128 stands for zero in the data rows.
Here are some points, each followed by its number:
[121 104  96  39 151  98  77 162 201  92 172 105 139 123 131 117 223  73  99 120 156 155 109 161] 0
[108 164 161 111 140 149 119 117  83  69 137 135 139 130 142 156 114 122 111 153 146 121 141 167] 1
[  9 162 204  89 102 149  55 163 102 107 173  98 104 109 140 186 145 118 114 155 133 103 115 176] 2
[130  99 106  69 163 112  97 181 211 129  86 179  91  82 129 138 111 141 201 128 114 206  80 172] 3
[106 154 156  98 150 129  95 150 113 170 133 115 107 117 122 189 201 173 100 126 137  99  38 160] 4
[ 89 109 255  98 125 177 115 100  52  80  41 156   0 106  75 220  92 130  57  63 125 121  73  98] 5
[132 115 159 124 119 118 180 137 105 168 175 141 138  74 122 217 137 139 151 146 222  68  63 159] 6
[169  67 147 135 128 165 224  83  75 173 159 138  98 167 119 148  96 200 134 148 166 115 116  47] 7
[ 92 129 119 121 143 112  79 102 143  82 104 125 128 111 101 169  67 131 171 171 117 125 108 173] 8
[135 184  92 164 136 116 197 180 169 159 142 114 139 133 124  49 142 110  91  24 125 119 133 219] 9
[106 126 154 108 147 119  71 109 121  96 123 144 113 103  94 159 233 100 113 165 132 101 101 168] 10
[144  99  94 130 125  42  58 178 135 123 158  58 139 114 132 110 145 175 158 124 159 109 134 147] 11
[146 184  39 139  39  95 237 134  73 159 144  85 130 170 138  74 124 160 165 106 118  80 131  66] 12
[166 161 185 198 213  67  80  93 177 175 151 114 225  66 148 166 155 137 228 121 195 110 146 130] 13
[121 191 182 119 107 176  82 119  98 117 121 105 106 114 162 199 164 145 160 118 125 117  32 144] 14
[ 86 171 155 116 162 125  90 111  65  96 157 103  70 112 135 255 104 120 118 120 110 115  81 160] 15
[178 171 142 126  64 202 150 114 106 146 168 121  87 123  99 137 140 183 175 127 138  90 104  93] 16
[120 148 141 145 123 127 131 227 167 117 176  88 109 121 103  84 132 104 188 117 111 151 113 254] 17
[187 170  84 114 126 109 149 120 137 131 148 111 148 117 135 103 153 109 206 169 134 108 100  59] 18
[136  61 169 131 113 123 137 121  46 152 121 129 138 101  85 153 121 142 191 109 164 124 119 116] 19
[111 134 154 118 162 138  81 119 148 124  89 124 124  50 115 124 128 154 136 192 123 111  93 114] 20
[129 189  85 166 120 160 110 108 116 126 175 122 137 180 128 121 134 162 171 116 135 111 161 108] 21
[214 154 203 135 137 128 115 109 151 120  72 142  81 121 107 164 124 186 112 135 113 141 126 148] 22
[134 176  99  19 106 144  78 160 205 147 130 114 152 201 134  65 182 124 175 153 130 192 205 113] 23
[187 107  74 159 126 150 195 143 112 129  76 178 176 121 129 105  35 157 139 156 134 127 175 177] 24
[112  96 105 121 165  70  84 151 159 103  56 198  47 123  90 186 158 181  99 145 116 208  86 160] 25
[175  96  17 122 103 129 196  83 219 163  91 125 158 164 138  64 118 125  82 134 130 133 154  89] 26
[142 126  34 163 118  85 164 192 191 115  73 145 207 140 105 100 199  92 152  52 132  60 156  84] 27
[ 87  47 221 126 170 173 115  61  32 123 109 141  92  74  71 217 106 123  52 134 112 102  88 129] 28
[112  97 136 140 153 171 137 152 123  43 112 112 104 135 169  99 152  42 122 139  98  48 141 182] 29
[144 124  82 145 133 129 249 110 158 160  89 140 146 146 146  85  99 107 130 116 165 117   0   0] 30
[161  92  59 154 136  62 246 158 157 144 111 103 139 160 136  25  98 109 107 100 104 126 153  57] 31
[115 132 175 121 154 187 115 104  87 127 201 125 105  63 145 143 124 115 194 117 171 111  79 141] 32
[146  86  87 162 107  96 101 155 128 111 119 193 137 166 149  97 115 115  59 135 113  83 160 104] 33
[156 116 185  83 109 144 125 129 139 165 165 152 147 138 145 133 137 139 189 127 141 150 139 109] 34
[135  94 188  98 140 110  43 145 159 173 154 126  93  70 130 133 173 118 139 137  87 144 160 164] 35
[121 123  76 153 165 100 227  79  20 176  86 111  81 112 115  99  37 133 127 137 138 142 117  37] 36
[105 241 130 128 110  67 207 124 149 178 149 103 145 126 137  87 153 141 146 145 102 118 174 128] 37
[138 128 113  99 118 133   0 163 167  96 160  97 130 131 147 116 163 167 155 123 116  46 107 123] 38
[181 113  32 169 115 172 109 167 132  77  93  97 222 117 122  32 199 100 129  66 131  78 180 104] 39
[154 125 117 149 149 112 123 150 162  65 164  81 140  84 123 154 171 115 160 145  67 143 126 144] 40
[156  64  88 124 140 137 128 120  96 149 134 104 110 135 146 219 162 128 151 127 119  62 105 124] 41
[134  76 151 139 136  69 228  94 172 222 218 138 144 181 120  86 162 167  92 146 148 149 132 212] 42
[136 172  95  73 151   0  80  95 179 132 140 113 159 154 131 192 160 118  80  90 134 173 140 150] 43
[ 98 146 102 151 137  86 135 117 159 128 155 140 152 131 205  98 137 153 130 121 105 153 255  93] 44
[135 125 132 151 125 169 196 126 133  98 125 125 143 229 194 123  51 120 181 140 132 113 133 126] 45
[153 119 141 144 111 159 130  98 120 111 146 105 114 151 102 182 136  93 131 120 130 100 166 162] 46
[140 103  57 176 128  77 127 223 118 126  80 119 112 143 186   5 120 156  63 119 110 137 171  68] 47
[145 132 141  82  73 133  82  63 174 128  83 124 100  95 154 141 163 142 159 127 140 101 197  87] 48
[154  79  75 153 158 102 215 147 168 171 104 128  96  88 126  60 114 142 242 107 167 125 238 123] 49
[126 143 128 110 125 119  10 149 144 128 144 130 151  65 105 141 181 114 151 172 107 114 112 145] 50
[103 124 255 102 124 163  90  91  75  97 135 116  98  74 123 199  72 127 111 179 134 146 142 131] 51
[161 108 110 168 144  98 132 106 154 134  86 186  74 131 102 129  98 146 120 131 130 104 165 114] 52
[ 59 125  94 155 120 123 118 103 139 104 137 139  81  66 113  78 182 123 116 155 153 133 118 164] 53
[179 108  94 180 119 124 158 181 195 180 129 210 151 129 158 112 117 105 113 139 103 143 222  28] 54
[150 139 202 142 124 161 167 143 141 169 161  84 129 148 127 160 136 117 144 126 129 147 139 168] 55
[182 169  73 203 161 136 201  96  89 148 205   0 118 166 144  32 121  78 143 187  88 124 167  77] 56
[ 75 116  76 204 105  89 131 255 222 143  93 124 111 160  84  21 124 152 108 104 107 143 239 116] 57
[158 138  92 168 117  95  75 184 154  82  92 103 113 155 130  25 127 114 102 101 123 147 195 117] 58
Which point above is nearest to each new point by angle, seen from the average point of the numbered points? Its number follows each.
[  0 129 125 146  45 136 150 160 141 169  85 147 173 132 145 129  99 111 138 134 121 155 143 165] : 2
[122 163 137  90 135 172 120 121  79 114 110  90 107  67 143 117 133  82 245 132 150 120 114  13] : 18
[130 146 188 106 127 137  81 112 127 127 139 125 142 138 113 151 137 138 139 130 124  65 129 147] : 2
[ 52  58 138 111 154  78  49 147  92  94  93 146  85 110 134 228 142 157 137 126  65 166  90 209] : 25
[ 69  92 127 194 142 120 106 117  93 119  54 104  87  76  99 187 136 134  84 141 148 128 100 207] : 28
[167 132 121  93 105  64  75 121 159 135 162 122 141 110 164 122 184  95 163 134 124 153 129 147] : 0
[162 102 178  91 140 104  85 124 126 107  76 101 107 129 161 211 164 124  93 130 130 151 145 157] : 22
[ 79 124 191 196 174 118  90 116 170 132 140 134 144   9 128 149  62  57 177 102 159 154 179 198] : 13
[133 141 153 131 178 242 152 114 218 164 173  64 105 159 178 143 113 108 146 148 102 112 129 115] : 55
[169 108 145 142 113 101 254 109 128 116  95 150 144 143  41  33 144 133 241 129 135 138 157 109] : 49
[141 174 140 192 114 111 196 115 134 159  82 159 109 156 151  93  38 145 130 144 163 170  34 123] : 30
[142  78 101 111 132  94 102 184 160 110  73 201 162 101 174 133 137 124  61 117 106 172  91 164] : 25
[131  34 157  70 171  83  87 172 109 100  89 139  90 111 128 166 122 130  70 140 135 149  81 200] : 25
[168  97 136 142 152 137 196 132 115 158 107 203 124 191 135 157  46 171 124  94 157 125 151 101] : 7
[117 153 126 194 125 148 199 118 177 168 104 193 138 156  92  89 109 131 127 140 130 144 164 104] : 54
[ 97 140  63 138 152  87  62 119 165 114 121 139 143 130 116 138 184 118  98 155 117 163 146 162] : 43
[209 144  69  61 119 135 112  71 112 142 210 120 165 102 117  58 102 163 195 130 148  81 190  37] : 18
[159 147  91 112 179 125  62  94 164 146 161  84 136 162 136  74 178 126 173  47 171 145 213 127] : 23
[131 153 180 145 110 133  82  27 103  82 250 157  96 115 151 135 163 132 170 173 192  73  99 212] : 32
[175  67  60 131 178  91  60 143 161 104  98 164 136 127 116 123 134 122  90 172 150 155  90 179] : 25
[120  93 170 103 141 110  33 126 155 170 117 132 150 171 188 137 103 149   0 134 120 133   0 166] : 4
[ 64 129 117 140 149  92 110 116 150 105 147 158 112 108 147 175 131 128 122 135 116 128 119 106] : 15
[177 122  85 130 134 162 151 127 124 155 145 105 118 132 121   0 163 154 161 122 100 108 140  95] : 56
[110  72 147  94 120 112 101 123 121  93 102 184 164 116 139 127 163 210 147 154 123 156 130 135] : 25
[146 163 152 160  75 152  90  86 123 103 130 112 150 109 161 173 133 115 154 145 117 100 119 133] : 14
[140 159  96 178  94 153 175 113  80  88 249 123 114 143 158  32 139 141 166 152 109 110 105  80] : 56
[111 104 141 124 188 152 195  39  93 158 117 133 143 177 198 142  33 140 244 159 120 150 166 126] : 45
[ 95 123  77 139 120 121 189  91 148 132 168 106 166 167 120  21 122 109 161 114 130  77 178  89] : 31
[165 255  78 134 163 138 133 127 175 130 164 162 148  92 135  51 167 123 157 129 158 169 138 143] : 37
[ 61  91 113 101  82 100 122 104 124  39  82 187 131  96 114 166 107 157  38 142 146 169 166 150] : 25
[152 141  79  54 137 137 102 146 162 140 158 150 156 178 133 113 160 139 176 145 130 126 210 101] : 23
[ 50 124 177 106 103 125 137 131 145 166 162 179 142  63 113 197 147  64 107 114 147 175 117 162] : 2
[160 119 121 125 136 130  79 124 157 103 141 162 121 121 167 139 203  74 102 163 170 178 120 174] : 0
[ 91 128 182 113 132 131  69  99  77  76 122 160 110 151 111 201 136 168  78  62  97  95 118 219] : 15
[ 54  59  41 116 170  86 101 185 172  65  88 143 115 119 133  98 139  73  77 126 120 188 129 149] : 0
[127 104 180 103 140 110 119 133 130 115 110 144 127  81 118 190  93 139  36 124  96 135 123 187] : 28
[151 146 137 150 118  72 110  89 165 169 178 146 126 141  66 118  99 136  95  96 112 173 184  93] : 43
[145 170 240  99  57 151 167 112  97 130 181 106 110 188  95 112 168 161 147 120 123 106  92  98] : 16
[173 118 156 147 160 142 141 132 154 143 126 111 190 112  73 159 189 127  89 129 101 171  66 162] : 4
[ 99 174 150 133 146 135  76 149 148  64 111  38  91 140  47 133 137  88  89 134 175 165  73 223] : 17
[ 93 141 202 162 159 169 216  56 100 172 136 131 101 147 144 132 118 168 130 102 125 120  64 104] : 7
[140 123 110 184 121 100 137 129 150 154 108 120 167 162 101  99 115  95 184 145 147  82 161 114] : 27
[177 147 128 106 146  94 199 149 141 177  10 155 139 134 172  74 111 142 143 128 152 161 162  93] : 31
[ 83  68 140 133  94 209 129 120  96 134  94 138 125 126  46 182 119 142 112 111 179 142 141 146] : 28
[ 50  41 168 107  77 209 127 107  94  94  74 176  88 133 101 155 155 105  88 104 128 154 103 152] : 5
[ 83  97 151 118 155  74  88 162 131 119  25 173  68 101 113 164 163 159  44 198 105 116  50 194] : 25
[ 86 104 140 154 136 114 160 144 133 101 120 122 153 108 113 182 192 204 123 134 131 120  86 146] : 4
[130 139 120 109 161 112 103 197 140  71  61 134  60 210 135 100  51 107 123 135 118 139 124 182] : 58
[176 153  66 150 116  89 156 145 120 176 168 132 125 158 205  37 133  63 182 130  99 155 189 151] : 56
[144 114 134 150 125  85 172 113 119 207 116 178 138 158 155 149  85 141 103 133 162 136 144  95] : 7
[119 110 114 146 132 186  78 137 115 128 112 117 116  98 114 206 118 141 124 162 129 131 110  93] : 28
[ 92 156  96 126 162 118  24 209 197 122  95 103 124 133 166  87 145 126 126  63 107 143 165 165] : 58
[151 146  83 178 125  71 212 135 138 101  95 152 123 188 157  88 127 106 149 149 114 161 170 131] : 31
[114 122 161 121 120 140 166  48  85 148  89 146 166 137 193 210  87 157  39 147 130 123 122 149] : 28
[109  86  65  85  77 101  60 181 169 103  93 168  68 109 146 190 153 112  99 121 156 134 110 155] : 25
[156  89 137 115 103 241 146  90 125 180 113 163 144 140  69 140 144 147  91 173 134 124 103  92] : 7
[156  34 101 131 157  99  81 120 168  84 150 139 122 175 132 144 103 173 113 138 128 126  73 139] : 25
[162  88  55 139 128  59  46 120 177  99  55 185  91 130  69 138 115 115   0 130 132 164 100 208] : 25
[138  89  13 176 136  85 242 156 113 154 100 176 109 169 100  28  88 125  69  35  97 133 141  51] : 31
[173 170 126 116 128 181 100  98 136 185 244  83 147 117 126 118 161 155 180 114 116  94 127  90] : 16
[154 142 139 137  85  37 182  94  48 146 127 113 148 104 148 143 113 114 142 121 119 149  87 115] : 36
[133 132 127  57 135 180 154 162 147 165 114 149 147 122 158 145  83 165 139  53 140 134 124 119] : 34
[101 157 165 109 142 127 132 102  93 142  97 160  84 160 150 185 127 100 117 211 138 212  80  83] : 51
[150 168  90 185  79 179 211 124 114 154 119 117 138 200 128  73 115 129 156 115 115 136 222  94] : 12
[ 99  80 116 165 140 130  90 120 165 110  94 143 123 148 141 223 117 128 172 170 102 109 111 146] : 8
[ 88  48 166 145 138  95  74 130 131 150  91 128  92  89 118 193 145 124  41 141 134  50 128 173] : 28
[120 107 161 137 254 144  71 169  84 113 154 139 140 113 130 165 167 163 109  99 142 156  20 146] : 4
[165 156 121 159 173 160  28 111 134 200 116 203 140 158 159  48 120 110 128 113 131 157 174 101] : 54
[123 173 138 132  69 136 125  66 100 128 132  78  74 121 122 152 110 251 150 174 120  70 161 127] : 16
